Each path below is one point turned by a fixed rotation once a step. After each direction that follows a path, write how fast that rotation turns it, in degrees per step (0 if it stays still).
Each turn is a multiple of 5 degrees from 10 to 175, or 0.
Each row of a path follows its step; steps can be skipped.
Rotation 1:
step 3: [  7   2  15  -5  -4   8   0   8  -1  28  19 -12   1   0  18 -13  -9  -6
 -33  13   9  -8  16  15 -18  -5   2 -10  -5 -16   7   3 -12   8  27  -4
  10  16   1   8  -2  -5 -10   9  10   2 -13  20  12   3]
step 5: [ -6   0 -27   6   5  -9 -11  10  -6   8  -3  12  15  10  20   5  -9   2
  -2  10  -5  11  18  25 -16 -18  -8   0 -18   0  24  18  -6  10   3  10
  -1  27   6  11  13  -6 -14   1   8 -10  -3   0  10  14]
step 7: [  2 -10   8  -5  10   8   0  -9 -11  24  23 -14  -2   8  11  18   5  -2
 -12  22 -10   8  26  22 -11  -7  11   1 -16 -15  16   2 -10  -7  21 -12
  11  -1  -9  -8   1 -10  -6  11  -7  -5 -18   0   7   9]
step 13: [-15  -3  -8  10  -6  -5 -12   8 -19   5  -6   9   9  22   1  19   0  -8
  -5   2   9  -2   4   4  -3  -6   1  41  -3   3  19   1 -14  -1 -12   2
 -12  25  16  -8  13   9  -2   4  26 -18  -3  10  16  -4]
step 14: [ 10  -4 -21 -11  11  12 -21  10  -6  10   5   9  -4   1   9  11  -2   5
 -18  10  -5  -9  25  12 -20 -12  -3   4   5 -36   3   4  -7  -3   5  -9
 -11  12  -5 -29   0  -9   4  12   6 -19 -12  -3   6   2]
step 16: [-23  19  -6   7  -1 -12 -15   9   0  -5  25   1   5  15  -1   5   7   4
   5  -6   3  10  34  18  -9  -8  13  16 -11 -20  10   1  -2  -7  15  10
  -4  -7   7  -6  21   9  -3  11 -16 -17  -4  -8  -1  14]
step 18: [ 12  -6 -12  10 -18   4  -4  -3 -18  14  17   4  -1  12 -16  -3  -3  -4
 -17   2 -11 -23  25  11   2  -4   5  10 -10 -31   3   2   9  -3   4  -5
  -3  -5  12 -25  -7  -1   1   2   7 -30 -19  -7   0  -5]
step 20: [-15   5  10   7  -5 -13  -1  16  -9  10   7  -3  18  17 -14   0   3  -3
  19  -4  10  -6  26   1 -13  -1  10  19 -16 -12   5   4  -1   3   6  12
  -9  -3  29  -4  17  26 -18 -11   3 -23  -3  12  10   1]
[  2   0   1   0  -2  -7  -4  -1  -5   4   5  -3   6   2  -2  -1  -4  -2
  -4  -2   1 -11  -4   1   2   4  -7  -1  -8   8   2   1   4  -2   2   3
  -2   1   1   1   2  -1   1   2   1  -1   3   4   1   4] | 145
[ 1 -3  1  0  1 -2  3 -2  3 -4  3  3 -3  3  3 -3 -5 -6  5 -5  4 -1  2  1
 -7  4 -2  1 -3  1  6 -2 -2  3 -1 -5  8 -9  4 -3 -3 -5  0  2 -7  4 -3 -1
  4  1] | 95
[-9 -1 -2  6  1  4 -6  4  4 -6  0  0  6  4  2 -3 -5  2  9  0 -3  0 -2  1
  0  0 -6  6  1  3 -1  2 -4  1  0  3 -1  3  3  2  5  3 -3 -6 -2  0  3 -4
  0  2] | 95
[-1  1  1 -1 -8  3  5 -1  1 -2 -5  0  0 -2  4  4  1 10  3 -3  0 -8  1  1
 -4  3 -3  2  2 -1  1 -5  4 -1  1 -5 -6 -7  4  2  3  5 -1  6  4 -4 -2 -5
  0  4] | 10
[ 1 -1  7  0 -3 -1  4 -1 -1  3 -2 -5  0 -1  5  0 -4  4 -5  3 -4  3  3  5
 -2  1 -3 -4  0  4  6  5 -8  4 -5 -1  1  6 -3  9 -2 -2 -1  2 -1  5  3 -6
  0  0] | 10
[ 4 -4 -1  0  0 -7  3  4  4  0 -3  5  5  0  2 -6  0 -5 -3  4  0 -3  3 -2
  0  4  1 -2  4 -2  2 -1 -2  1  1  1  5 -3  3  4 -1  8 -5 -5 11 -1  1 -2
  3 -3] | 45
[-4  6 -5  4  3  6 -1  0 -1  0 -3 -5 -3  5  7  2 -2 -1  0  4  2 -3 -5 -3
  0 -3  5 -3 -5 -3  7 -1  4 -1  0 -3  6 -2 -4  3 -3 -1 -2 -2  7  4  0  3
  0  8] | 10
Rotation 2:
step 0: [-14  28   1   8   5   3  17  20  11   1 -10   4  -5  -8 -19  12   9  11
  24  -4  29   6   1   6  -2   8  -1  -2   5   1  31  -9   7  -2   2  11
   0  -4 -15  13  14  24   7   0  -2  -9   3 -27 -18  23]
step 2: [  6  -3   8  -9 -27  -1 -12  -4  -1  -6   0 -12 -12   8 -11  22  17  -3
 -19  22  18  13  16  18 -20  -3  13   0  32  11   0  12   7  -4  26  -1
  12  -7   9  -4   3 -14   7  -4  22  16  -4 -11 -12   7]
step 3: [  9   2   8   3   0 -11  15 -12 -10  11   9 -14   5   8   0 -25 -23   4
  30 -24  -4   7 -24   9  12  -5  -1   0  10   6  -9  15  27   9  24 -24
   9  -9  -9   1   7   4  15  -7   3   3  -7 -20  13   4]
step 4: [  6  21   0 -14   6 -10  -9   9  12  -2  16   6 -12 -10   6 -23   7   0
  15   6  10  14  17  13 -18  -2 -22  20   3 -15  -1  10 -17   6   0  13
   2  -1 -11  -1  13   8  21 -19 -21  19  17  13 -24  10]
step 7: [-16  24   5  12  11  -5   3   0  -3  13 -12   4 -25  23  14 -20 -29  -2
 -16 -12  -7   3  -1  12 -15  11  -2 -21  -7   4  12  24  16  13  15  -8
  -7  -6   1  -9  17 -12  -8  11  10   3   4   7 -19 -10]
step 11: [ -6  13  18  14 -21  -3  18 -16   9  15  -9  -8 -11  14 -16  -2  -5  -1
   0 -17  16  11  -2   7   1  -3  14  -6  -1 -11  -1   7  16  12   1   7
  18 -25   1 -13 -19 -15  -4 -11 -11   3  -1 -31 -22  20]
step 14: [ 11 -15 -10  11 -32   8   3  -6  -9 -16 -15  -7  14  -9  -2 -15  -4  10
  -3   2  -6   1  -6 -11  18  11   2 -19   6  -7  14 -10  17   6  35   0
   4  -2 -17   9  29  -1   6 -17   4  15  -8   7   6  22]
step 18: [  0   4   0 -17 -16 -12   4   8  14   4   2  -7   0  -8  15 -17 -14  21
  -7   1   9  17 -10 -13 -25 -18  16   2  12  -1  15   4  30   7  -5  -8
  -2  -9   5  -4  29  -9 -17 -14  22   6  -2  28   3  -5]
[ 3 -6  3 -8  0  4 -7  1  0 -1 -1  4 -5 -1 -3  0 -3 -2 -1  5 -1 -1 -1  7
 -9  0  4 -4 -6 -1  2  4 -2  4 -4  1  0  3  0 -6  2  2  0 -2  6 -2 -5 -4
  0  2] | 130
[ 0 -7 -5  8 -4 -1  3 -3 -1  1 -3 -1  3  2 -3  2  1  0 -5 -7 -1 -3  3 -3
 -1  3 -1 -1 -5 -3  0  3  2  1 -5  1 -4  9 -2 -8 -2 -2 -3 -5 -5 -1 -1  2
 -5  3] | 20
[ -3   1   1   3   1  -1  -9  -1   1  -2   2   3   5   5  -2   3   1  -1
   0  -1  -2   4   4  -3  -4  -3  -2  -8   4  -4  -3  -8  -1   3   1  -2
   2  -5  -3   0   4   1  -3  -4  -1 -10   0   3   1   5] | 80
[-3 -7  6 -1 -2  3  0  2  6  1  3 -5  0 -3  4  4  6 -3  0 -7 -1 -4  3 -1
 -1  3 -2  1 -7  2  3 -2  3  2  4 -1  9  0  1  1  2 -7  4 -1  7 -2  5  5
  2  0] | 90
[-9 -3 -2  4  1 -2  2  4  3  4  0  3 -5  5  1  0  2  3 -1  1  5 -1  1  2
  2  2  0  0  2 -1 -1  8 -4  8  1  1 -3 -6  0  0 -7 -1 -2 -2  3 -4  6 -5
  7  3] | 170
Rotation 3:
step 2: [ -1  14   5  -9 -12 -12   6   5  32  17   4   8  19  -8  -6 -17   8  19
 -19  -5  11  -6  -4  19  -5  11 -13  23 -12  13  12  29   0  16  18  -1
  11   1  -4  12  -6 -12   8   4   8  -6   0  20  10  11]
step 3: [ 12 -23  -5   1  10 -19 -15  -7   6  12  12   4  -6  13   9  13  -6 -22
   9  -7  15  29  -3 -17  16 -17  -2  19   6   7   2 -18  -5 -12  -5   4
   2 -13  -8 -17 -18  -6  10  -6   9 -21  11 -15 -17   7]
step 5: [ 15  10  -4  21  10   5   3  19 -11 -16 -10   1 -11  -2   6 -13 -21  31
   0   5  -6  -8  20  18  -8  14 -11  -6   8  12   0  -9  -9   2  12  16
  31 -10   4  13  15  19   6  13   5  -1   5  -6  -2 -21]
step 6: [ 19  12   6  -3   2  -8 -14   0   5  12  11   6  11   4  -6  15  11   8
   1  -8  19  -3  -8  -6  18   4  19   0  10 -21  -6  17  24  22  26  -8
   1  23 -21 -16  13 -11   9  11 -18   6  -8  11 -12   6]
step 8: [-14 -18   2  11   2  -1  21 -17  12  -5   0 -11   4 -11   0   7 -14 -17
  -7   7 -19  27  18  -1  -4   6 -19  -3   1  -8   0  -3 -27   2 -10   0
 -11 -11  21  -7  11   0   7  36 -18 -11 -11   5   4  11]
step 10: [-14  17 -17   0  11   6 -22  -7 -14 -13 -19   2  21   6  -2  27 -19   2
 -10 -17  10  -7  -3   1   1 -20  14 -11 -19  -3   0  -9  19   1   9  10
  17  11   4   3  15   0  16 -29  -3   6 -12   8  -4  -2]
step 11: [  0 -13  16 -12 -22 -10   6 -10   2  13  -5 -11  -1 -15  25 -14   5   7
  -1  19 -28 -11  -1 -20 -25   8  28  -3 -10   1  -3  19   4   2   8  -4
   6   4  -2  -1 -23  -3   1   6 -16   2   7  -4 -21   0]
step 13: [ -9  -8  13   0  16  11  -7  25  -3  17   9 -10   5  12  -8  10   1  -5
 -16 -14  -7  17  -7  -8  -3 -14 -14  -7  20  -8  12  -5  -4  -5 -10  14
 -22   4   5   3  26  11 -28 -12   2  18  25   4  -7  15]
[ -1  -2   3  -1  -3   8   6   0   5  -4   4   4  -6  -4   0  -4   0   0
  -4  -1   3  -2   3   0  -4   2  -5  -1   1   3  -5   2  -1   2   2   4
   0  -1   1  -2   5   1  -6   0   1   0 -12  -7  -4   0] | 100
[ 4 -3 -3  2 -2 -3 -2  1 -1 -7 -2  1 -5  1 -7  1  6  2  0  0  5  1  2  3
 -4  5 -1  9 -1  4  1  5 -2  6  0  4 -1  3  4 -2 -1  2  5  7 -2  5  6 -1
 -1  3] | 110
[ 2  1  1  0  4  5  5  2  2 -3 -4 -1 -2  4  1  4 -6  4  3  4  1 -1  6  8
  0 -3 -2 -4  1  4 -2  2  4  7  0  2  2  7 -6  1  2 -2 -5 -6 -2  1  5  7
  0  2] | 85
[-4 -1  3 -4  6 -1 -2  5  0 -3 -1 -1  1 -2  0  5  1 -4 -2  0  6  8 -1 -7
 -2  1  4  2 -1  8 -1  4  3 -5  2 -2  2 11  2  0 -3 -1 -3  0  2 -4 -2 -1
  1 -9] | 100
[-5 -9  1  1 -1  4  3  0 -3 -4  5 -1  2  5  2 -5  1 -8 -1  7  1  5  1 -3
  5 -3 -3  1  3  2  4  6 -7 -1 -1  0  2 -2 -3 -1  1 -2  1 -3 -2 -1  3 -1
  6  5] | 80
[-6  1 -2 -3 -8 -4  1  1 -4  1  3  1  3  9  2  4 -2  5 -5 -2 -2  0  0  2
  0 10  2  0  6  4  2 -3  5  4  3 -3  7  2 -1 -1  2 -2  1 -4  2  3 -3 -4
  2  3] | 85
[ 6  6 -5  4  2 -5  6  0  3  3  5  4  0  2  5 -6  4  1  6 -1  6  5 -2 -3
  3  1 -2 -3  7  3 -1 -2 -2  3  0  4  3  2 -1 -2  2 -1  4  4  7 -4 -1  5
  0 -4] | 25
Rotation 4:
step 0: [  7   9   3 -16  12  22  30 -21   4  11   6   7 -13   0  -2   3   6   9
   2  -5  -3 -22 -27  27   0  -6  -2  10  -8  -4   5  15   3   6   7 -17
 -13  -4   8   3  17   0  -3  -6  -3 -28  -5 -16  24   0]
step 1: [ -1  -8   2  -3  -8  18  15   1 -18  -5 -14   7 -18   9   4  24   6  -3
  29 -11  10  -9  -9  17  -5 -13  -2 -18  -2   3  -3 -15  -8  -2 -21  12
 -11  -6  -6   1   0  -6  -3 -10 -15 -41 -16  -7   9 -13]
step 8: [-12  -8   5   1 -13  -1  16  -1  -2  16 -19  17  15  16  -1  -1   0 -28
  16  -7   6  -9 -24   0   3  -1  12   3  23  -1   3  -2 -19   5 -17  14
  -4 -13  17  16  15   2   3  17  14 -23  -1 -21   0  -1]
step 10: [-10  12  10  -4   6   2  18 -12 -10  18  12   3   6   9 -11   1 -15  -1
  10 -21  10 -20 -20  -7   3  -5  -9  -4   7  -2 -12   1   1  29 -33   8
   1   4  15   0  -7  -8 -13 -12  -4 -24 -22 -21  11  -2]
step 13: [ -7 -11 -11 -25   1  -6   8   7 -12  -5  13  -1 -10  -7   0  18 -21  -1
  24  -5 -13  -8 -23   8  -8  -2 -30   8  -7 -17  -2 -20  12  20   5  -3
 -11  -2   4 -22 -16  -8   8   7   3 -13 -19   1  14   2]
step 17: [ -3 -17  13   0  10  -6  12  -1 -21 -17 -15  14  -2   7  -1 -20   1 -19
  33  -1 -13   3 -22   1 -13   4  -6   6  15 -17 -23  -9  15  -6 -23   2
  -2   1   8  16   6  -9 -14  -1  -9 -23  -3 -10   8   6]
step 18: [ 14  -6   2 -13   2   7  14 -38  -2   1   1   9   2  21   2 -20   0  10
   7  23  -2   7 -16  15  -1 -17   6  16   8   4  -2  -4  -1   2  -1   3
  -9  -6  12  29  19  -6 -20   5  20 -23  -2  -9  16  -2]
step 20: [ -9   3  -6  -4 -11  28  18 -15  -3   2   1  -1  -2  21  12  12  -1  -1
  36   3  -1  12 -26   2  -9 -16  -1  13  -2   8   1 -21   5  10  -1  20
   2   5   7   0 -12  -3 -25   3  -1 -23 -22  -9  -9 -12]
[ 0 -4  2 -9  3 -1  1 -6  1 -2  0  5 -2 -2 -1 -7 -4  2 -2  2  3 -3 -2  1
  4 -1  4  0  0  3  4 -4 -3 -6  5  4  4  0  7  4  3  6  6 -1 -1  6  1  3
  0 -3] | 115
[ 2 -6 -7  1 -8  2  1 -5 -2  2 -3  5  3  1 -1  9  0  0  0  0 -3 -1 -2 -2
  2 -4  2  2  2 -5  4 -5 -7  2  3  0 -2  7 -7 -3 -2  6  4  1  0  0  3 -2
 -1 -1] | 60
[-5 -5  1  2 -1 -7  6 -1 -7  8  2 -3 -2 -7 -1  5  2  0  4  2  2 -4  3  1
  5  4 -2  1 -2  4  1  2  0  6 -3  5 -2 -6  1  2  2  0  6  0  1  0  3 -5
  1  4] | 10
[ -1  -1   1  -3   9  -3  -2   2  -7   1  -4  -2   5   7  -3   3   0  -2
   0  -8   4  -2   4  -2   2  -2   4   8  -1   0  -3  -1  -1  -2  -2  -1
 -10   1  -1   1   4  -2   1   0  -4   3  -2   4  -2  -6] | 160
[ 5 -4 -4 -1  0 -2 -7  4 -6 -2  5  3 -1 -5  4  2  4  1  2  6 -2  0  4  3
 -6  1  1 -2 -2 -3 -2 -3 -3 -5 -2  4 -5 -1  6  1 -5  0  2 -5 -3 -4 -3  8
 -1  3] | 175
[-1  1  7  4  0  5 -1 -3 -3  0  3  6  4  0  0  1  5  6 -1  0  4  4 -5  0
  7  5  5 -1 -2  0 -6 -2  0 -2 -4 -5  0  0  0  4  0  4  0 -6  3 -8  2 -3
  3 -5] | 40
